In the data rows, the value 500 means zero.
Here are some points, one per row:
array([497, 604, 158, 551, 467, 397, 469, 498, 562, 276, 429, 536, 474, 580, 455, 610, 531, 609, 588, 471, 475, 565, 632, 378, 553, 672, 475, 630, 385, 561, 446, 476])
array([608, 525, 549, 435, 438, 655, 529, 537, 508, 467, 459, 499, 509, 725, 444, 368, 404, 497, 651, 452, 351, 570, 545, 308, 375, 508, 544, 531, 465, 445, 574, 490])
array([476, 525, 574, 442, 445, 457, 573, 511, 375, 581, 540, 549, 496, 488, 467, 334, 333, 584, 574, 411, 548, 488, 605, 594, 408, 485, 526, 503, 555, 374, 664, 684])
array([543, 522, 488, 499, 378, 516, 468, 608, 610, 546, 460, 461, 401, 551, 426, 518, 487, 389, 309, 541, 439, 391, 476, 440, 450, 544, 510, 484, 414, 524, 642, 488])
array([588, 478, 423, 475, 378, 416, 427, 464, 551, 624, 531, 439, 545, 510, 584, 560, 455, 589, 531, 573, 485, 439, 434, 585, 465, 503, 478, 487, 505, 335, 448, 474])
array([529, 699, 567, 558, 493, 462, 482, 457, 317, 583, 454, 689, 423, 426, 571, 519, 593, 521, 548, 409, 463, 235, 554, 506, 707, 586, 378, 594, 399, 364, 437, 394])
array([563, 523, 526, 532, 517, 579, 497, 464, 351, 412, 354, 575, 362, 481, 437, 628, 404, 737, 484, 486, 500, 548, 411, 632, 442, 632, 608, 526, 750, 480, 599, 442])
array([378, 421, 483, 510, 601, 636, 443, 603, 443, 378, 442, 420, 477, 488, 587, 583, 549, 605, 261, 539, 309, 476, 566, 463, 461, 438, 394, 579, 489, 471, 570, 494])
array([444, 396, 333, 370, 648, 187, 574, 547, 544, 390, 713, 427, 580, 459, 416, 495, 425, 427, 510, 523, 541, 400, 512, 476, 565, 343, 480, 544, 456, 549, 463, 430])
array([463, 444, 552, 468, 531, 486, 509, 592, 444, 531, 524, 571, 531, 535, 434, 590, 516, 608, 414, 434, 540, 534, 703, 464, 539, 626, 572, 347, 392, 387, 654, 452])
array([509, 448, 626, 538, 524, 417, 464, 592, 475, 518, 634, 517, 372, 489, 693, 503, 536, 555, 453, 530, 571, 427, 648, 431, 392, 520, 467, 592, 470, 608, 336, 398])
array([614, 472, 445, 444, 469, 655, 409, 456, 519, 249, 498, 457, 554, 422, 531, 358, 546, 586, 367, 544, 594, 588, 282, 619, 489, 562, 434, 615, 473, 555, 584, 380])
array([397, 439, 459, 380, 396, 456, 386, 553, 573, 581, 411, 346, 720, 487, 630, 560, 337, 406, 559, 446, 385, 600, 500, 291, 390, 540, 422, 470, 519, 488, 618, 521])
array([508, 344, 545, 497, 549, 505, 542, 474, 524, 463, 458, 307, 414, 594, 503, 560, 522, 514, 595, 453, 686, 552, 334, 481, 448, 474, 549, 498, 789, 668, 593, 496])
array([696, 707, 419, 603, 549, 550, 573, 487, 395, 380, 584, 523, 530, 469, 575, 580, 501, 398, 522, 445, 368, 437, 535, 449, 452, 465, 469, 433, 403, 625, 463, 345])
array([439, 424, 431, 586, 476, 580, 663, 464, 755, 719, 512, 600, 575, 394, 566, 522, 422, 525, 484, 425, 588, 455, 481, 541, 544, 460, 415, 509, 556, 508, 523, 431])
array([540, 524, 549, 363, 469, 537, 405, 543, 458, 624, 451, 538, 477, 307, 476, 536, 650, 461, 695, 574, 490, 426, 509, 472, 475, 519, 489, 477, 467, 561, 462, 518])
array([436, 586, 690, 538, 375, 510, 424, 493, 405, 480, 508, 613, 442, 609, 499, 557, 389, 522, 540, 344, 498, 538, 533, 467, 652, 324, 398, 587, 369, 521, 473, 422])
array([638, 514, 429, 558, 513, 465, 509, 491, 531, 632, 599, 447, 460, 604, 679, 432, 636, 545, 421, 575, 479, 626, 462, 430, 289, 506, 478, 541, 474, 660, 403, 522])
array([571, 363, 543, 620, 649, 354, 550, 571, 581, 581, 450, 341, 455, 522, 479, 507, 407, 408, 433, 465, 518, 363, 486, 487, 510, 567, 433, 404, 597, 453, 514, 558])
array([531, 603, 631, 385, 635, 416, 412, 593, 591, 602, 473, 570, 549, 512, 368, 617, 451, 660, 532, 554, 554, 521, 588, 450, 583, 510, 511, 543, 402, 494, 538, 574])
array([564, 557, 551, 721, 455, 493, 517, 344, 774, 615, 310, 244, 585, 467, 639, 431, 368, 593, 561, 521, 458, 544, 393, 531, 513, 406, 468, 483, 645, 496, 536, 624])
array([467, 455, 437, 511, 407, 510, 451, 397, 532, 468, 638, 446, 527, 443, 625, 572, 530, 653, 455, 583, 670, 533, 544, 389, 579, 472, 666, 416, 616, 456, 467, 640])
array([585, 364, 565, 639, 484, 612, 408, 488, 447, 584, 353, 549, 636, 550, 727, 523, 566, 470, 557, 755, 634, 561, 470, 531, 678, 351, 568, 469, 526, 654, 518, 618])
array([461, 615, 554, 594, 517, 555, 379, 477, 282, 643, 537, 506, 626, 443, 481, 455, 526, 413, 385, 521, 436, 482, 547, 512, 460, 526, 321, 556, 539, 451, 437, 469])
array([578, 394, 500, 438, 546, 505, 465, 584, 553, 370, 634, 432, 497, 565, 502, 410, 395, 396, 643, 659, 595, 458, 464, 419, 477, 672, 402, 606, 650, 503, 454, 321])
array([444, 471, 474, 530, 338, 453, 498, 435, 463, 511, 302, 459, 386, 510, 502, 490, 588, 532, 446, 373, 364, 567, 636, 512, 446, 481, 421, 623, 382, 590, 380, 604])
array([369, 344, 397, 634, 525, 547, 480, 459, 500, 696, 507, 452, 572, 381, 467, 374, 392, 507, 592, 507, 374, 470, 421, 448, 424, 496, 509, 500, 478, 530, 553, 408])
array([493, 439, 635, 536, 433, 661, 668, 451, 466, 503, 530, 583, 586, 349, 543, 605, 546, 392, 534, 610, 617, 385, 612, 512, 306, 403, 313, 419, 456, 603, 552, 682])
array([441, 495, 442, 319, 550, 392, 570, 505, 355, 505, 441, 264, 507, 455, 463, 531, 427, 496, 463, 519, 576, 546, 551, 541, 551, 463, 407, 266, 421, 526, 382, 590])
array([387, 610, 498, 622, 535, 579, 466, 764, 516, 420, 509, 541, 479, 568, 324, 531, 587, 446, 624, 470, 256, 358, 498, 568, 344, 576, 673, 430, 392, 587, 524, 463])
array([502, 521, 591, 328, 642, 583, 630, 396, 551, 299, 646, 417, 336, 476, 532, 437, 708, 553, 504, 505, 557, 454, 396, 518, 647, 409, 599, 603, 505, 584, 490, 628])
array([444, 449, 775, 656, 430, 458, 636, 425, 514, 507, 401, 460, 576, 429, 264, 439, 563, 579, 521, 489, 440, 574, 618, 495, 558, 530, 445, 489, 461, 455, 528, 401])
array([463, 493, 476, 629, 576, 591, 491, 436, 528, 490, 406, 697, 385, 559, 407, 465, 471, 504, 401, 532, 422, 485, 520, 382, 336, 482, 406, 511, 432, 364, 563, 386])
array([690, 428, 485, 457, 610, 615, 415, 509, 531, 573, 509, 516, 551, 446, 412, 406, 477, 378, 393, 369, 543, 601, 430, 405, 557, 463, 514, 481, 536, 554, 345, 491])
array([439, 548, 539, 566, 405, 514, 578, 329, 458, 551, 613, 713, 312, 405, 447, 485, 437, 423, 469, 488, 444, 726, 554, 544, 554, 520, 628, 374, 534, 470, 470, 651])
array([579, 587, 536, 430, 509, 432, 660, 702, 437, 552, 470, 625, 489, 520, 649, 583, 533, 413, 418, 523, 506, 541, 460, 492, 642, 437, 477, 514, 555, 422, 349, 632])
array([547, 523, 516, 440, 434, 563, 468, 454, 399, 394, 401, 427, 515, 419, 531, 548, 484, 296, 565, 556, 538, 345, 637, 514, 491, 478, 611, 516, 404, 536, 526, 400])
array([496, 441, 450, 503, 504, 471, 406, 540, 607, 459, 590, 420, 526, 333, 508, 417, 586, 451, 540, 583, 545, 521, 455, 490, 639, 500, 435, 373, 551, 680, 465, 409])
array([418, 369, 546, 572, 526, 451, 373, 423, 521, 406, 421, 402, 488, 741, 372, 384, 648, 525, 385, 217, 550, 599, 149, 543, 578, 469, 478, 377, 612, 400, 455, 646])
array([491, 656, 528, 604, 528, 400, 388, 467, 586, 450, 536, 582, 646, 362, 541, 531, 599, 511, 499, 443, 516, 500, 719, 534, 360, 432, 509, 432, 462, 363, 393, 556])
There is one direction along which these points spread out most. Where along it does each point below lie, from 0 to 99? 50 is the average, and the first point above lies past it. One standard deviation of the points above along it is 16.
array([543, 467, 433, 442, 398, 438, 544, 562, 524, 475, 471, 550, 465, 471, 383, 311, 574, 556, 453, 411, 380, 458, 555, 555, 457, 576, 570, 559, 505, 534, 594, 478]) 56
array([331, 595, 547, 327, 488, 468, 548, 457, 445, 304, 631, 750, 477, 641, 340, 557, 524, 454, 398, 646, 536, 469, 451, 450, 455, 606, 481, 545, 497, 590, 399, 441]) 64
array([550, 566, 504, 359, 650, 405, 495, 506, 540, 478, 443, 673, 749, 463, 541, 598, 403, 386, 607, 493, 361, 458, 564, 589, 583, 521, 551, 472, 527, 585, 405, 598]) 59
array([385, 471, 391, 536, 584, 349, 573, 558, 586, 632, 361, 560, 495, 614, 453, 479, 518, 411, 548, 521, 400, 514, 660, 503, 522, 467, 566, 594, 489, 493, 498, 507]) 59
array([483, 543, 510, 428, 550, 451, 516, 517, 460, 478, 618, 450, 418, 400, 581, 451, 340, 405, 448, 592, 673, 512, 292, 411, 395, 541, 597, 494, 465, 431, 565, 505]) 39
array([297, 513, 512, 435, 453, 527, 513, 469, 567, 560, 378, 506, 443, 584, 497, 404, 437, 508, 494, 528, 436, 419, 488, 711, 493, 624, 520, 533, 419, 635, 411, 291]) 56
array([530, 427, 607, 276, 423, 550, 486, 476, 421, 351, 755, 507, 329, 470, 300, 645, 619, 415, 519, 382, 475, 528, 376, 709, 507, 634, 577, 637, 438, 383, 464, 487]) 56
array([538, 530, 324, 633, 577, 554, 637, 474, 573, 521, 414, 298, 772, 670, 449, 496, 486, 586, 496, 519, 684, 616, 260, 635, 626, 404, 718, 452, 471, 306, 465, 558]) 19
array([524, 510, 417, 517, 503, 572, 347, 379, 298, 514, 640, 522, 389, 628, 428, 571, 610, 414, 501, 503, 513, 518, 553, 608, 585, 480, 410, 507, 565, 390, 714, 489]) 55
array([494, 556, 342, 465, 419, 565, 587, 518, 556, 574, 550, 525, 393, 489, 773, 434, 463, 688, 609, 487, 617, 578, 428, 483, 547, 298, 630, 375, 639, 297, 591, 534]) 33
